T: rows in several groups, each row roughly a mix of its group's directions (some rows in no group)
T (130 x 11)
-208  -78  -226  231  227  -138  52  308  -216  172  -72
110  386  -197  -222  -28  31  -161  -145  213  246  11
-301  164  43  171  -54  -90  -87  -251  328  -164  -197
-113  -179  -156  258  46  473  14  -72  -138  132  23
45  125  18  -148  -376  177  -145  -123  -21  75  387
257  245  81  -139  -88  -135  189  -145  -314  -262  -48
-21  -124  328  -45  38  -199  27  192  -206  -104  383
-99  61  -21  446  -7  -44  -98  299  -265  -62  126
-138  -159  251  -98  288  -294  172  247  62  56  142
-55  -49  163  97  365  72  -68  74  382  80  249
-217  -418  -18  -46  -19  -271  126  208  -176  -104  -69
240  43  -121  236  -254  77  -6  366  173  149  133
-219  28  -51  -18  -227  272  0  -167  -336  279  85
-126  -155  -137  330  -331  22  -176  -297  41  -73  -4
-102  -324  344  -105  -12  129  336  -135  31  29  96
-249  -95  -27  241  226  -328  96  183  146  218  55
48  -244  -115  -47  -335  -60  180  275  194  -133  -217
-267  156  250  143  103  -81  76  -218  327  -34  -217
36  279  93  41  -51  73  370  -151  -37  380  -33
-369  -7  92  107  -19  -179  285  331  14  -155  -11
27  -123  32  -163  -62  231  161  -2  -421  279  147
40  -119  497  23  -191  -31  80  36  288  -65  88
-124  294  32  188  4  116  209  388  -174  -34  165
319  184  82  -189  -74  68  275  -90  -290  -185  115
-130  -255  85  260  162  53  -236  292  237  35  139
50  294  -113  -167  -91  -30  99  -332  -317  20  -212
-298  40  -330  112  126  95  -98  300  -143  -196  92
-452  26  -97  21  -351  49  -75  -95  -25  152  -158
109  69  299  -93  334  121  58  -359  -157  -74  30
235  -17  55  139  45  -140  90  163  424  -264  -141
188  192  -100  165  25  -36  -195  -153  297  -343  158
289  143  337  -39  20  50  -9  -257  -320  -111  -21
-73  -258  -27  -98  267  -53  -226  284  -95  -321  -55
114  90  -284  -387  57  38  44  -335  -98  -11  -154
8  19  28  3  -295  224  196  -296  12  315  199
214  66  -207  -158  -59  137  242  61  267  38  -359
189  -13  38  -103  -387  -96  324  -248  -170  -9  33
-236  -33  272  -119  -68  -289  249  -220  -125  207  41
-81  19  110  324  204  170  -265  187  -270  -111  137
-21  -384  50  -51  141  188  -317  -301  34  54  15
-121  -179  178  20  -222  317  -309  -176  179  -4  129
-57  -400  -78  51  161  -59  -64  321  139  -272  -47
-71  -97  186  159  327  -249  98  356  -95  -119  24
-291  -21  226  189  -388  139  -172  -141  -64  -81  38
289  -185  -141  24  -161  -91  80  412  171  -127  -98
-261  -4  -98  188  327  14  18  -201  -233  12  -299
46  160  -92  362  -14  189  -44  107  -214  210  312
170  273  215  -153  232  -95  -69  -200  -203  -166  -233
-75  -198  -113  239  -300  -338  35  130  -56  -243  63
-226  -67  -426  121  -40  -101  -225  109  -193  -21  -201
150  214  149  41  374  -21  -157  -13  -103  198  312
-61  -11  175  70  436  75  -111  71  350  25  167
-60  461  159  144  -39  -147  47  -8  -182  130  -257
-459  -102  241  30  -42  -13  56  197  253  -123  -23
20  85  21  -33  415  -240  -208  -71  -92  -92  -315
-89  -224  153  65  -67  208  -346  49  343  -66  161
117  314  109  -221  190  -53  336  -17  -248  -73  -109
-289  -278  180  243  264  -249  34  118  25  -44  45
-52  19  -197  393  -170  17  -4  279  -11  272  159
317  -3  243  -245  281  118  151  -113  -184  -126  74
-32  -19  319  -158  237  -3  212  177  -186  140  298
51  -129  -89  -534  -221  -31  56  54  -124  72  123
255  -32  -16  107  -252  -51  -94  219  322  -244  -199
359  213  -87  -136  298  243  66  106  -113  65  149
53  228  189  234  338  340  -47  -17  -82  56  128
42  -217  12  95  127  -109  201  487  -58  6  192
58  7  62  -318  -228  4  396  200  -7  -112  -183
269  100  214  -135  -211  -114  -57  128  -113  -178  368
48  -121  -382  -179  64  -61  87  -77  -303  -308  37
-187  69  -506  -92  35  -118  29  -33  -229  -111  -133
414  -66  104  -41  184  183  -49  53  -374  43  31
414  55  -55  -51  379  -107  172  101  -129  112  7
48  -58  93  121  -51  4  290  -75  394  -289  -208
260  -351  223  53  5  -58  289  -20  -169  -16  212
162  -145  57  307  -195  290  234  82  13  58  268
19  243  -300  103  -310  -201  154  145  -163  -188  25
343  -11  67  -103  212  148  171  -151  -130  -84  358
380  -59  -139  -179  -172  -38  -130  148  45  -203  302
484  -219  -42  -65  68  74  127  186  -121  -197  -30
129  -221  477  70  133  -190  31  -11  -42  -222  0
79  30  -259  194  385  72  -41  -116  -336  -25  96
-118  -184  103  -262  60  -228  280  218  -300  30  -65
25  225  -92  49  8  -438  47  231  144  236  132
-45  -103  -30  32  64  -230  360  315  81  293  102
-34  120  318  21  -237  116  195  14  -144  55  -394
79  275  25  14  -122  76  15  -362  358  202  5
-201  -158  -167  17  183  126  378  -121  -292  133  27
507  23  63  17  265  -107  104  27  -206  40  65
-252  199  59  143  -256  -29  -151  -203  344  -118  -119
-99  -261  -185  -156  -72  272  -184  -366  -133  -15  51
160  -130  290  -365  -3  87  249  -221  42  -145  48
-195  -161  294  -214  188  69  -102  -205  278  56  -186
-229  -117  357  -172  -26  154  145  163  -6  142  -297
34  -10  265  -135  -348  41  35  -413  46  98  -89
110  -143  212  362  -194  40  30  227  71  158  270
-150  68  -119  417  -97  88  -67  50  60  56  -396
-170  29  -303  108  168  78  -113  63  -336  33  -325
198  -51  158  -201  -131  -325  182  140  239  -230  -104
-316  -163  -284  71  -100  -5  106  -148  -151  325  -142
110  344  -213  -140  -136  115  134  -142  -75  296  -211
298  52  339  -141  170  -56  367  83  -14  -14  63
-63  83  276  -211  -134  -240  -42  89  419  -13  104
203  19  12  -361  48  69  24  -242  -161  -374  16
-120  66  -51  342  123  271  142  -83  -3  373  103
76  -231  -235  -162  -45  173  76  -45  -471  -25  32
396  4  40  -35  407  -86  17  73  -15  -133  217
134  -132  -109  93  75  201  208  129  161  -181  -428
-104  205  -109  163  -211  -337  -60  -273  70  57  -260
-312  33  -165  12  -250  -196  -71  -53  355  -198  -64
81  -13  -136  -31  -240  -21  431  -25  140  196  -274
140  -4  180  -296  -236  -115  -222  -92  -62  -293  220
255  7  -13  -231  -171  115  -333  -33  -296  -46  202
237  67  228  30  114  62  9  283  -103  393  168
252  40  -144  234  67  -185  126  332  -219  -136  178
265  199  160  -9  -188  -53  -343  93  276  -90  140
-127  0  416  107  144  -53  332  -128  20  189  130
-278  268  59  80  -57  102  -293  -237  -139  244  102
-312  86  -149  62  162  30  141  -77  -160  333  289
-14  -205  -103  -185  216  76  184  -53  -464  94  62
26  -13  -191  -386  206  -21  157  323  33  207  -37
-116  196  260  137  62  -205  -134  46  408  12  -180
-159  241  -257  -46  268  -141  144  19  -250  100  -259
253  -103  149  -105  77  -269  327  35  244  210  -75
85  311  -416  -68  182  -10  -11  152  -218  -132  -20
27  36  223  -143  359  -70  -191  227  49  -101  311
-124  -10  183  253  282  -226  189  154  -143  -93  -269
59  -224  -106  -39  -167  210  103  175  -401  192  -163
46  -117  61  -49  412  51  342  -50  -250  136  98
132  189  -174  -128  -420  108  -90  -290  29  134  69
-86  67  58  45  331  132  279  -333  -125  64  227

which group is each row in? (one row of each group first)
-48  -124  293  -86  292  20  -200  105  35  -141  368
U
-88  273  -49  124  -270  -40  -406  -46  223  -16  108
B
281  361  -207  -192  -21  -174  205  127  -8  -156  -36
S

-277  114  -253  307  -12  -69  124  -113  333  -107  27
B
-32  -75  340  158  -108  -158  207  -41  55  123  396
U
2  -126  -78  -364  61  38  35  -189  -347  -46  291
B
-480  -32  -227  66  -225  -50  -50  -13  -41  113  -215
B
-142  197  273  -63  170  203  319  288  21  36  97
S
284  122  477  -132  128  45  -192  -35  -40  69  -12
B
-18  -205  -323  122  -364  -138  -66  -2  -36  -177  -231
U
110  -52  13  -109  -162  -132  62  -33  -22  -363  -443
U
-189  -215  70  248  356  -130  149  280  -39  -12  -97
U
-103  -223  -207  138  -111  -71  208  279  89  -43  -365
B
-6  10  -30  228  -269  107  -130  313  85  -235  300
S
